Each row is where one point has got to under a steady rotation. How many ticks took it there?
The counts run from 0 to 272.
[ 94 113  99 119 125  96  97 147  92  83  88 126 132  87 155 119 115  93
 135 134 120 109 142 143  86 141 111 134 102 132 131  67] | 199
[145 186 148 126 150  97 152 152 139 148  53 123 117 126 121 142  79 128
 131 104  79 122  94 133 135 108 168 125 124 100 184 103] | 176
[116 134 130 126 142 125 151 109 157 107  76 131 127 152 185 161 126 169
 113 131 142 141  86 147 155  86 124 119  70 163 130 118] | 85
[119 110 137 198 155 114 172 111 107 147 151 129 181 146 102  98  99 135
 140 140 148 101 116 134  92 107 161 107 112 163 168 123] | 18
[153 148 127 141 150  98 118 165 156  90 118 135  98 122 105 134 144 134
 149 115  84 101 160 107 192 103 117 139  88 142 171  85] | 53
[112 193  98 209 106 119 151 132 151 137 109 127 160 157 137 132 175 126
 108 123 162  85 110 144 132 119 142 108 112 143 134 114] | 71
[150 125 133 112 147 121 136 158 168 142 130 131 149  95 140 126  74  66
 136 112 109 136 162 152 140  84 170 157 124 129 181  98] | 36
[104 168 129 159 166 133 113 120 112 128 106 137 122 123 118 167  83 160
 110 128 119 135  79 151 140 132 128  98  85 116 179 118] | 178
[169 104 141 162 190 159 124 186 121 107 112 145 128 135 147 109 143 106
 156 121  98 135 107 135  89 135  94 117 122 142 121  63] | 144
[ 99 132  74 158  61  98  89 131 105 106  78 143  96 114 145 145 118 126
 138 143 144  78 165 132 120 137 139 129 103 163 139 111] | 201
[137 141 131 159 189  96 149 130 110 108 107  95 172  79 106 110 118 101
 129 130 102 130 101 113  97 132 152 135 106 107 151  90] | 21
[150  83 165  84 155 107 117 141 179 149 114 148 134 169 160 146 100  96
 122 135 130 115 133 131  84 113  99 155 122 164 123  98] | 221
[122 110 110 149 157 139 124 199 139 128 149 158 141 102 178 160 105 122
 119 114 125 126 104 148  91 178 148  86 154 112 159  94] | 42
[119 170 106 181 131 128 148 144 149 139 130 112 163 158 144 140 150 112
 115 113 172 100  91 143 106 117 100  74 108 137 118  92] | 72
[133 102 129 160 117  99 124 166 150 132 109 105 154 182 135 116 145  72
 110 148 144  90 191 120 121 106 136 161 137 127 115  84] | 66
[136  82  86 131 116  96 169 169 151 125 108  88 108  61 149  96  77  99
 132 129 120 121 141 103 107 115 156 139 155 116 121 147] | 28
[159 162  98 165 188 114 166 144 157 117  69  81 135  96 114  93 151  99
 131 102 113 133  95 122 108  96 120 121 133 104 115 119] | 160
[132 118  97 207 155 158 153 115 100 144 100 130 156 107 134 126 109 130
  92 149 163 134  97 160  75 143 154 132 145 143 137 136] | 249
[145 119 135 120 157 125 150 140 160 161 167 144 170 107 146 110  64  76
 132 127 124 146 137 158 126  91 161 130 121 140 174  99] | 35
[165 119 160 170 136 142 190 144 156 165 132 138 114 144  99 152 144 171
 133 118 140 107 105 139 135 105 111 120 108 178 167 159] | 2
[128 122 152 149 157 130 185 168 151 181  98 134 167 161 171 157 142 158
 106  97 136 117 109 166 118 103 138 111 119 122 160 131] | 88
[163 117 143 165 153 114 209 172 123 132  93  99 155 110 142  91 162 110
 135 108 112 127 124 130 102  85 154 155 136 141 130 113] | 244
[115 110 121 158 112 129 135 177  68 132 152 118 143 112 126 118 118 109
 118 146 143 116 179 189 100 132 110 107 116 130 177  82] | 196
[106 109  93 146 173 124  66 117 154  97 140 184 107 148 136 154  73 156
 119 136 130 110 124 106 140 156 146 105 104 159 150 117] | 47
[150 120 141 123 172  91 112 162 161  93 152 127 123 125 118 124 128 114
 149 127  88 115 150  94 173 102 109 141  85 134 151  70] | 52
[150  90 132 187 128 120 120 167 130 137 140 110 125 193  97 117 102 109
 113 170 146  80 159  98  97 139 135 145 148 144 119 123] | 150
[130 166 115 123 143 121  89  99 153 119 119 147 164  76 133 156 113 102
 140 133 130 115 106 128 114 135 160 145  84 169 164  93] | 123
[137  71 138 115 168 121 106 151 190 160 124 147 147 157 180 160 120 111
 103 118 160 121 129 142  78 125 105 128 140 153 118 121] | 220
[143 161  98 158 182 125 143 127 132  96  70  99 120 102 110  95 123 101
 121 129 121 159  84 139 127  96 102 119 113 126 120 111] | 161
[142 126 131 167 174 126 186 139 110 100  79 116 159  98 152  90 158  98
 143 119 112 152  96 132  97  93 135 139 113 141 131  98] | 245
[135  62 149 187 108 148 163 148  96 118 133 107 114 154 131 145 113 155
 116 183 140 127 124 151 107 128 143 149 117 155 138 130] | 10
[121 108 122 144 101 108 129 200  92 135 119 110 131 102 130 128 127  94
 116 134 135 101 179 169  92 146 118 116 138 107 160  81] | 197
[163 127 172 136 159 130 151 173 141 111 120 128 132 142 129 149 135 119
 159 130  81 117  85 109  87 141  97 113  88 154 139  73] | 229
[115 104  79 189 151 136  82 129 132 110  88 143 126 155 143 117 155 138
  86 152 172  96 164 153 134 138 110 146 126 147 115 126] | 63
[137 116 115 136 140 132 130 174 165 134 168 128 147  73 167 164 118  98
 126 122 135 115  92 142  85 166 125  92 108 133 141 101] | 127
[165 148 135 163 138 139 138 150 120  99  67 126  74 117 104 166 158 152
 154 128  92  96  97 113  99 139 111 144 112 151 143 125] | 231
[148 153  95 187 124 145 140 121 137 129  77  94  90 125 105 132  95 125
  87 154 158 131 117 179 132 110 132 136 136 138 136 152] | 163
